One turning vector, and how many steps it has turned
The counts run from 0 to 215.
[ 11  40  46 -33  30 -33 -28 -17 -47 -15  24 -63  22  10  -4 -11  -7  54
  17 -88  14  14  14   9  14   1 -30  -1  25  12  -5 -22  -1 -27   7 -23
 -18 -23  -6  -3  22  -2 -14  18 -38 -40  34 -47 -14  -7  30  21 -10  -1
   4   5 -34] | 116
[ -2  89  28 -21  26 -40  -8 -38  -6  -9   7 -15 -11  -1  23 -18 -20  36
  17 -73 -18  -8   7   8  47   8 -27 -10 -14  18  -6  19 -18  -5  -6 -10
 -55   3  -2 -18 -24  18  32   5  11 -30 -22 -56  18  13  -2 -30  20 -31
  34  -2   4] | 134
[  6  66  34 -38  20 -44 -18 -44 -29 -34   2 -58   6   7  11 -10 -25  29
  22 -94   0 -13  10  -6  25  -5 -22 -24  10   3 -13  -2 -16 -27   6 -36
 -31 -20  -8 -16  17   6   6   9 -13 -46  19 -50   7   1   6  -2   8 -25
  22   4 -11] | 119
[-15  58 -14  21   6  46  55 -43  33  31  19  -2   3   0   0  44 -32  20
 -14 -62 -36  29  31 -14  36  -3   2 -36  -9  17 -16   5 -37  -4  26   3
   5   4  -3 -33  33 -27 -57  12  20  28  18  24  15   5 -42  16   3  16
   7 -27 -15] | 35
[ -3  97  36 -34  27 -33  -5 -42 -18   5  27 -26  -3 -17   4 -36  -2  39
  27 -56  -4 -16  26   3  37   0 -39 -13   1  17   7   1 -12   1  -3  -7
 -52   7  -3 -18 -27  26  18  16  23 -26 -17 -56   8   7  20  -8  17 -26
  33   2   9] | 133
[ -5  80   6 -14  14 -22  27 -23  16  30  14  20  -2 -11  27 -33 -19   4
   6 -62 -41  -6  10  15  73   7 -15   2 -34   6  -7  25  -9  26   4  26
 -45  23   4 -38 -37  28  33   5  17  -4 -20 -18  16  26 -22 -20  15 -29
  42   1  -6] | 149
[-11  -4  32  -8 -45  -6  34 -11  39 -28  -8 -21  30  17 -25  10 -34   1
  -1 -31  21 -48   0  -1  13 -18  61 -22 -57 -57 -14 -27  -8  -2   3  16
 -24 -37  18 -20 -39   3  -6 -28  10 -19  33 -17  39  65  -2   2  16 -33
  10  39 -10] | 80
[ -7  64 -13 -18  31  20  31 -14  -9  69  34   2  -5  -5   4 -24  -3  41
  -2 -69 -28  46  26   5  61  19  -3  16 -12  20  -2 -15   1  18   5  34
  -2  20  -4 -25 -18  15 -24  39  -9  18  -6   4 -19  18 -33 -20 -18  29
  27  -4 -51] | 158
[ -2  38  20  -3 -14  42  41 -27  46   9  -1 -29   9  18 -55  53 -39  43
  -8 -14  49  15  34  -9 -18  -1  33 -17 -14  -9   4 -40 -35 -32   9  -5
  30 -10  20 -32 -27 -15 -50   4  20  16   4 -38  37  29  15  -4   4  -3
 -18  16  -8] | 61
[ -4  23  45 -26  -8 -27 -13 -34 -48 -35  17 -58  28  -2  10 -27   0  28
  21 -79   1 -22  14  -4  13 -23  12 -38   0 -27  -6 -31  -3  -4   6 -17
 -20 -30 -13  -6  27  -1 -21   5 -15 -44  68 -11  -6  13   0  38  -3  -6
  24   9 -20] | 105
[ -1  40   0  17  10   9  48  -1  25  66  64  23  24   8   9 -21   6  13
 -25 -11 -51  12  -8  49  51  14 -21  24 -26  -1  -4  39  -1  40  13  56
  -5  14  37 -24 -29   6  25  16   1  31 -16   5  -5  15  10  15 -26 -22
  29   2 -26] | 14
[ -1   6  26 -33 -25 -26  13 -20   4 -37 -10 -45  37   0  -5  -1 -31   5
   8 -68  12 -38  18  -5  16 -12  60 -35 -26 -53 -11 -35   1 -10  10  -1
  -8 -47   5 -26   3   5  -9  -8 -12 -37  56  -8  15  52 -22   5   5  -8
  27  29 -23] | 92
[-16  33  46  55 -34  47  47 -23  46  16  14  16  13  32 -21  36 -20  25
  -4 -17   8 -12   6   5   4 -43  -2 -45 -39 -13  -9   0 -41   0  23   5
 -19   3  -2 -13   2 -29 -45 -21  44  12  18  -4  47   4   9  30   7 -34
 -37  -4  14] | 52
[ 20  33  48  -2  -3 -47 -16   2 -25 -18  27 -31  55  19   9  -5 -18 -18
  14 -51  -3 -29  -2  36   8 -12 -17  -1  -9 -36 -19   7   6 -12  10   4
 -38 -26  11  -1  26  -3  36 -25 -26 -37  50 -34   8   7  43  60 -16 -48
  16  17 -14] | 110
[ 14 -14  49   0 -23 -26  -4  19 -21  -8  32 -42  63  28 -10 -21  -9   3
  -5 -27   8 -25   0  36   3  -8  25  11 -19 -44  -8 -27  18  -1  14  30
 -14 -37  22   5  10   2   2 -13 -46 -31  67 -18  -5  26  38  59 -30 -33
   3  36 -39] | 98
[-12 -21  41  11 -32  28  24  13  39  23  17 -11  24  45 -51   5 -14  51
 -10   7  46  -4  -3  16 -13  -7  37  20 -37 -35   5 -42 -13  -2   2  32
  10 -17  26   7 -48  -5 -26 -10  -8   3  17 -33  22  38  43  15 -28 -15
 -35  33 -25] | 71
[-17  60  18   2  -2   3  44 -37  19  34  46  24   9 -14  22 -42  13  22
  -9 -32 -52 -14   0  22  67  -5 -22 -19 -35  -5  -1  38 -10  48  10  32
 -31  13  19 -30 -33  15  11  18  32  12 -18   8  11  17 -12  -3   2 -23
  40  -7  -3] | 10
[-35   9  33  29 -27  33  55 -50  44 -15 -14  -7 -11  26 -18  18 -22  50
 -17 -41   6  -5 -20  -7  14 -30  31 -39 -55 -30  -9 -15 -42   7  18  -1
  18  -8  -2 -22 -11 -28 -31  -5  41   7  -9 -12  30   5  -1 -16  12  -6
 -44   4   7] | 204
[-10  55  22  17   2  58  52 -29   1  56  29  -9  14  16 -22  18 -10  37
 -13 -22  14  43  45   3  12 -16 -14 -19 -10  -6   0 -31 -33   6  37  19
  38  28  -4 -27  16 -36 -51  11  33  37  12  10   1 -26  19  33 -10  17
 -29  -9 -16] | 186
[-14   7  32 -10 -22  32  44 -38  30  17  25 -33  16  14 -62   7   6  61
 -14   4  40   6  15   1 -17  -8  43 -11 -23 -32  15 -48 -17   6  14  24
  48 -17  40 -19 -46 -10 -39  16  19   8  -2 -28  16  23  47   8  -9   2
 -27  22 -11] | 213
[ -2 -30  39 -12 -30   3   3   8  -2  12  25 -38  42  28 -33 -22  -3  40
  -8 -25  28  -7   6  21   1  -1  53  16 -21 -40   7 -60   8  -1   5  38
  13 -39  19   6 -24   6 -28  -5 -35 -18  50 -12  -9  48  30  28 -36   0
  -7  40 -50] | 86
[ -4  37  19  46   7  47  52   9   7  70  29  21  30  34  -9  21 -16  17
 -27 -15  -8  41   2  35  21 -20 -23   9 -26 -12 -13  -5 -26  20  32  46
  19  22 -10 -13  19 -37 -14  -3   3  42  16  13   1 -37  18  47 -26  -8
 -37  -2 -23] | 182
[-15  -9  43  28 -30  28  54 -12  48  12  15   2  25  37 -42  13  -4  47
 -28   5  24  -8 -22  32  -5 -19  25   1 -55 -44   3 -16 -22  17  15  34
  23  -9  31 -11 -32 -26  -6  -8  14  11   2 -28  23  13  63  21 -19 -28
 -44  23 -10] | 209
[-14  45  36   0 -18  44  61 -48  32  -3  -6 -17   8   8 -39  25 -18  41
 -12 -11  32  -1  26 -11  -7 -24  20 -38 -34 -34   4 -34 -43  -2  25   8
  37  11  12 -37 -19 -27 -32   7  54  17 -12 -20  32   2  14   0  17  -9
 -25   6  16] | 202
[  5  17  29 -41  -1 -34 -12 -33 -36 -40   9 -71  33   0   6  -8 -20  27
  20 -93   5 -15  24  -6  11 -11  20 -24   5 -23  -7 -38   7 -22   9 -18
  -5 -35   0 -15  31  -6 -25  11 -31 -40  62 -17 -11  25  -5  22   1   5
  24  14 -33] | 104
[-17  54  -1   4   6  35  50 -46   9  55  49  11   8 -23   4 -22   9  36
   0 -48 -50  14  30   0  54   0  -9 -30  -8  12   2   6 -12  35  17  24
   1   7  13 -37  -2   2 -41  35  35  25  -2  30  -7  12 -29  13  -3  17
  32 -19 -22] | 21
[  4  36 -19  47   4  20  55  -4  46  54  34  27  29  24  14  34 -32  -1
 -29 -44 -55  23 -10  35  45   8 -11  11 -31  -4 -22  46 -12  17  17  36
   4   2  20 -31  18 -16  -2   2 -11  30   9  24  15   9 -22  22 -15 -14
  19  -8 -34] | 27
[-16  31  12  56 -12  43  60 -18  53  30  13  18  13  37  13  48 -39   5
 -14 -49 -30  10 -14  17  30  -9 -10 -23 -34  -3 -23  30 -28   1  25   9
 -10  -1   2 -23  37 -33 -35 -14  16  27  22  16  29  -3 -28  18  -3 -19
 -18 -11  -7] | 39
[-38  -4  36  26 -41  20  42 -15  55 -15 -19  -5  -7  37 -25  23 -37  41
  -3 -37  18 -21 -26  -4   6 -28  42 -27 -59 -33 -13 -16 -38  -9  14   1
 -16 -25   1 -13 -30 -16 -37 -18  18  -7  18 -20  49  34  -3 -17  11 -23
 -42  16   1] | 66
[-15  59  24  34 -10  41  62 -28  38  11 -11   8  12  24  -9  46 -36   7
 -27 -33   2   3   9   1  16 -29  -2 -32 -47 -30 -22   6 -40   8  35   4
  11  18  -5 -41  15 -41  -8 -12  49  30   0   0  41 -17  -2  15  16 -28
 -23  -2  15] | 191
[-19   3  30 -29 -33   5  24 -29  40 -23 -13 -37   7  11 -32  13 -28  35
   1 -49  32 -24  15 -21   2 -11  73 -25 -37 -40   0 -50 -16 -13  -6  -1
   5 -40  12 -13 -34   6 -40  -1   6 -18  21 -22  31  60 -16 -16  10   3
   0  21 -14] | 77
[-33  13  51  30 -43  33  56 -42  40  -3   1   2   1  23 -28  14 -12  44
  -8 -15  13 -23 -19   4   6 -40  21 -37 -59 -43  -2 -10 -40  21  27  17
   6  -4   0 -21 -22 -24 -25  -9  45   9   4  -9  34   4  24   2   9 -27
 -44   8  17] | 205
[-26  66   1  14   2  10  39 -25   3  44  20  27  -1  -5  33 -23  -7  14
   5 -70 -52  19  12   3  76  -4  -3 -17 -33   4 -14  10 -12  35  17  29
 -21  21 -19 -28  -4   5 -20  15  21  15   6  31  -5  12 -58 -15  -4  11
  25 -10 -22] | 162
